In the data rows, the value 128 means zero.
Here are some points, one per row:
[154 137 154 139 147 140 144 138 160 147 142 193 147 163 129 109 147 155
 106 183 153 172  87 150 140 168 161 136  74 128 129 151 163 123 152 153
 112 161  95 119 107 137 170 175 183 216 118 173 110 211 187 152 169 102
 201 183 185 134 139 154 100 128 195 208]
[134 138 153 140 152 125 101 115  75  79 143 154 150 111 148 152  85 148
 156 126  96 104 149 155 143  79 120 165 180 149 149 116 113 140 161 177
 184 129 154 169  98 152 128 112 113 151 166 177  86  83 103 171 112 154
 109 123  99 135 124 107 204 160 122 132]
[151 163 117 149  90 129 152 160 155 145 197 164 117 164 101 114 169  61
 117 162 116 149 125  97  87 115  76 146 124 112  97 153 113 185 108  74
  85 107  85  92  90  86 186 173 151  88  88  75  91 154 204  92 173  95
 104 209  97 108 119 152 137 130 104 140]
[154  48 137 106 152 134 159  87 137 111 121 129 121 128 174 149 128 153
 149 107 149 125 161 107 160  83 151 118 153 143 165 105 118 126  74 147
 152 125 171 173 175 152  95 121 115  92 135 131 144  90 109 105  97  92
 117 142 101 177 190 110 130  90 118 133]
[137 158 126 159 160 154 150 106 121 132 163 173 168 138 140 155  80 155
 159 183 171  81 144  95  99 173 160 141 166 130 165 149 124 129  96 124
 171  87 148 127 167 158  98 129 114  61 168 117 159 103  90  92 105 130
 104 149 138 185 143 107 152 124 133 120]
[123 134 145 137 141 135 142 173 171 178 150  72 156 112 173 133 168 114
 145 143  79 137 101 162 163 121 150 172 117 135 109 137 151  62 177 165
 115 179 106 112  80 130 158 170 134 157 140 166 109 171 192 133 146 122
 117 120 213 105 103  88 140 127 135 150]
[127 112 156  92 151 160  53  84 100  74 146  89 141 112 121 134 102 131
 155  77  67 126 108 153 139  97 186 101 130 159 160 108  83  50  72 148
  80 144 132 120 156 165 113  91  97 103 118 116  71 121 112 135 104 161
 110 116  84  90 112 113 135 143 135 128]
[127 142 111 168 154 122 145 145 159 154 136 150 135 140 125 166 160 108
 129 158 172 170 183 150 104 170 168 137 134 136 148 175 113 169 147 116
 173 107 122 153 138 147 170 207 188  97 148 107 190 161 135  76 197 131
 184 214 122 104 128 222  98 135 119  97]
[130 149 178 139  92  68 156 151 135 152 165  88 141 156 141  73 164 139
  50 128 117 149 106 111 112 168  78 149 132  92  70 177 157 114 161 134
  91 152 114  91 139 129 160 142 160 112 112 143  84 150 193 126 205 106
 155 137 145  79  92 114 103 107 151 172]
[163 163  95 145 120 103 144 185 153 153  67 145 120 160  70 107 185 131
 178 149 169 140 109  69  82 136 107 104 143 141 121 120 124 161  95  81
 138 102 121 175  91 152  90 122 136  89 126  95 150 157 104  96 113  80
 103 143 100  86  90 156 131 122 112 122]
[150 128 149 132 159 145 141 165 164 185 124 152 104 148  93 177  99 145
 152 174 134  84 164 112 166 177 132 106 177 147 157 134 120 154  94 122
 146  98 164 190 166 151 136 118 141 118 170 131 140 158 141  97 105 179
 133 128 103 187 195 208 143 113 127 113]
[124 171 150 170 136  97 125 137 118 110 153 123 147 134 177 164 142 140
 120  88  66 122  88 141 144 108 161 195 127 183 168  76 173  90 184 133
 166 169 132 134 166 111 141  88 158 163 132 127  97 118 123 181 101 140
 159  93 144 140 135 134 101 178 111 121]
[109 118 182  76 124 138 160 131 116  88 116 168 131  88 136 131 101 150
 146 103 167 130 136 182 165  81 169 134 143 134 172 132 185 144 155 160
 134 166 169 166 151 170 115 125 131 129 183  98 187 103 148 171  94 172
  89  98 134 189  94 140 171 140 103 118]
[ 89  77  98  95 123 144  75 105  57  74  91  64 158  77 157 165  90 152
 140  87  66 133 112 154 143 100 152 138 158 175  61 121 170 124  87 154
 119 114 135 136 134 122  93 102 102  89 141 133 148 130 102 134 113 153
 124 116 102 129 194 117 143 117 120 120]
[150 144 139 146 152 141 152 148 161 150 159 161 125 176 193  82 133 113
 149 138 148 175  93 162 158 175 101 172 145  81 107 178 133 165 153 135
 126 197 138 139  80  74 175 174 144 146  92 142 113 201 167 152 176 117
 190 155 173  94 120 161  82 125 239 149]
[151 169 142 155 130 147 157 107  98 174 118 144 139 154 125 156 172 165
 150 184 164 110 170 174 187 157 166  81 166 132 133 104 115 187 124 167
 156 102 162 159 192 159  99 156 111 166 180 123 169 131 126 167 114 171
 110 100  96 145 143  98 144 122 106 102]
[122 122  75 102 158 149 188 126  74 113 136 126 125  63 165 141 111 138
 144 128 127 127 133  86 112 119 149  69 144 150 158 103 104 152 104 130
 133 111 162 147 153 183 126 105 101 111 154 116 208 100 114 148 117 167
 106 107 109 157 149 138  84 122 135 129]
[137 133  93  74 107 127 115  39 144  66  74 117  56  97  95 145 102  81
 157 156 158  83 141  90 107 141 113  88 116 107 116 103 105 120 131 105
 115  94 113 127  96  89 112 101  99 111 132 115 155 100  96  95 113  77
 105 108 119  99 180 106 123 112 118 123]
[142 135 100 100  84 157 140 125 201 151 128 139 115 182 105 132 148 149
 133 145 167 147 175 110  77 130 186  97 136 147 122 111  84 158 105 118
 194 136 156 129 111 162 111 102 102  89 156 110 137  96 107 124 138 172
 104 137 111 176 152 155 124 112 119 125]
[141 145 139 163 165 136  94 150 170 100 144  79 154 163 139  90 160 145
  76 143 105 150 111 164 169 132 102 166 112 165  70 193 144  91 153 114
 107 174  99 118 126 116 189 161 151 176  97 126  99  90 132 152  98 119
 185 104 173 124  82  86 155 106 137 112]
[ 94 166 100 140  78  46 136 147 149 186 144 172 115 147 121  67 135  60
  92  99 114 171  70 115 112 122  73  95  81  63  78 184  85  98  70 105
  85 127 110  84  84  74 140 131 158 154 111  91  89 155  82  89 127  99
 154 107 109 111 111 141 107 121  91 106]
[ 58 135 187  73 160 137  76 118  94  96 183  71 151  81 137 131  91 160
  53  86 129 100 111 189 154  99 133 131  92 163 124  49 155  97 144  92
 113 129 123  90 120  85  95 100  84 137  87 157  87 114  97 121 115 108
 105 113 110 107 102 130  99 133 119 106]
[ 95 144 133 195 157 150  44 164 104  81 156  73 164 101 164  90 156 152
 112  85 140 120 148 141 140 112 115 164 112 108 176 140 168 111 162 143
  74 167  95  98 119 130  74 109 156 175 111 162 109  99 179 130 119 115
  99 101 138 152 150 119 120 131 142 136]
[104 130 159 118 132 157 134 145 120 142 113 124 171 114 155 161 137 103
 175  92 171  98 167 157 155 131 133 167 130 167 165 121 159 137 179 175
 138 150 177 129 175 162 109 101  93 170 159 203 145 113  97 170 148 191
 130 146 111 144 152 100 155 171 102 134]
[126 108  87  96 163 154 111  95 100  73  56 147  90  88  68 163  84 121
 101  85 114  84 156  91 106  68 107 121 137  85 159 102  78 155 123 106
 171 103 139 115 145 118 105 115  92 100 142  78 115 124 111 121 113 111
 116 108 124 126 127  74  81 114 120 122]
[152 128 144 185  60  52 146 164 150 123  92 158  68 149  93  95 123  70
  72 104  82 142  71  77  60 196  75  92  46 110  77 139  93 111 125  96
  88  93 109  73 102 104 111 182 123 130  92 104 106 142 130  97 106 119
 123 149  97 108 104 128 115 136 119 118]
[133  85  74 104  66 120 143 103  97 156  90 143  87 167  71 126 107  84
 105 149 152 112 112 134  87 147  62  91 160  86 108  81 108 118  91  62
 150 106  46 177 111 147 127  96  94 104 122 113 170 100 106  97 116 130
 101  98 127 109 136 110 120 123 123 122]
[118 143 143 146 137  90 164 130 135 163 151 132 172 137 131  98 177 148
 144 110  81 179 120 156 135 169  89 188  63  93 107 151 173  77 181 119
  87 128  74  82 107  81 158 131 157 140  68 152 103 133 134 186 161 105
 140 155 151 114 109 124 132  92 136 112]
[133  63  90 109  83 126 145  98 125 149  75 151  81  87  76 106  77 138
 144 183 174  70 163  96 106 128 122 105 100 109 139  81 103 168  79 118
 102  92 144 104 122 129 113  99 100 105 110  94 120  91 126  93 106  92
 138 100 125  87 103 132 112 127 126 129]
[113 135 147 142 145 155  76 151 149 168 163  83 140 135 137 153 150 166
 125  78 101 200 115 132 153  98 136 112 157 173 162 147 167 138 169 180
 120 137 157 109 168 106 178 134 167 169  98 187 135 152 122 165 145 120
 145  90 212 135 119  99 210 191 129 136]
[123  45  64  73  87 129  98  74  75  95  74  84  79  91 108 105  87  88
 138 134 119  82 136  57 104  67 136  85 112  63  96 126  86 116 115 114
 143  84 114 135 100  85  94  96 112 120 112 105 142 120 102 101 121 136
 107 120 116 131  72 146 116 114 122 131]
Along one direction, these points spread out more than along any other. Take the direction at right angles to it along which they spread out most. Go by this last direction. How many in every 100 of the points above lie lower along it than each point below? Answers are rounded to whole numbers. More than half of the points above lie lower than the first one.
[154 137 154 139 147 140 144 138 160 147 142 193 147 163 129 109 147 155
 106 183 153 172  87 150 140 168 161 136  74 128 129 151 163 123 152 153
 112 161  95 119 107 137 170 175 183 216 118 173 110 211 187 152 169 102
 201 183 185 134 139 154 100 128 195 208] 55
[122 122  75 102 158 149 188 126  74 113 136 126 125  63 165 141 111 138
 144 128 127 127 133  86 112 119 149  69 144 150 158 103 104 152 104 130
 133 111 162 147 153 183 126 105 101 111 154 116 208 100 114 148 117 167
 106 107 109 157 149 138  84 122 135 129] 52
[133  85  74 104  66 120 143 103  97 156  90 143  87 167  71 126 107  84
 105 149 152 112 112 134  87 147  62  91 160  86 108  81 108 118  91  62
 150 106  46 177 111 147 127  96  94 104 122 113 170 100 106  97 116 130
 101  98 127 109 136 110 120 123 123 122] 10
[134 138 153 140 152 125 101 115  75  79 143 154 150 111 148 152  85 148
 156 126  96 104 149 155 143  79 120 165 180 149 149 116 113 140 161 177
 184 129 154 169  98 152 128 112 113 151 166 177  86  83 103 171 112 154
 109 123  99 135 124 107 204 160 122 132] 87
[109 118 182  76 124 138 160 131 116  88 116 168 131  88 136 131 101 150
 146 103 167 130 136 182 165  81 169 134 143 134 172 132 185 144 155 160
 134 166 169 166 151 170 115 125 131 129 183  98 187 103 148 171  94 172
  89  98 134 189  94 140 171 140 103 118] 84
[ 58 135 187  73 160 137  76 118  94  96 183  71 151  81 137 131  91 160
  53  86 129 100 111 189 154  99 133 131  92 163 124  49 155  97 144  92
 113 129 123  90 120  85  95 100  84 137  87 157  87 114  97 121 115 108
 105 113 110 107 102 130  99 133 119 106] 68
[163 163  95 145 120 103 144 185 153 153  67 145 120 160  70 107 185 131
 178 149 169 140 109  69  82 136 107 104 143 141 121 120 124 161  95  81
 138 102 121 175  91 152  90 122 136  89 126  95 150 157 104  96 113  80
 103 143 100  86  90 156 131 122 112 122] 13
[118 143 143 146 137  90 164 130 135 163 151 132 172 137 131  98 177 148
 144 110  81 179 120 156 135 169  89 188  63  93 107 151 173  77 181 119
  87 128  74  82 107  81 158 131 157 140  68 152 103 133 134 186 161 105
 140 155 151 114 109 124 132  92 136 112] 42
[130 149 178 139  92  68 156 151 135 152 165  88 141 156 141  73 164 139
  50 128 117 149 106 111 112 168  78 149 132  92  70 177 157 114 161 134
  91 152 114  91 139 129 160 142 160 112 112 143  84 150 193 126 205 106
 155 137 145  79  92 114 103 107 151 172] 29
[150 144 139 146 152 141 152 148 161 150 159 161 125 176 193  82 133 113
 149 138 148 175  93 162 158 175 101 172 145  81 107 178 133 165 153 135
 126 197 138 139  80  74 175 174 144 146  92 142 113 201 167 152 176 117
 190 155 173  94 120 161  82 125 239 149] 39
[142 135 100 100  84 157 140 125 201 151 128 139 115 182 105 132 148 149
 133 145 167 147 175 110  77 130 186  97 136 147 122 111  84 158 105 118
 194 136 156 129 111 162 111 102 102  89 156 110 137  96 107 124 138 172
 104 137 111 176 152 155 124 112 119 125] 35
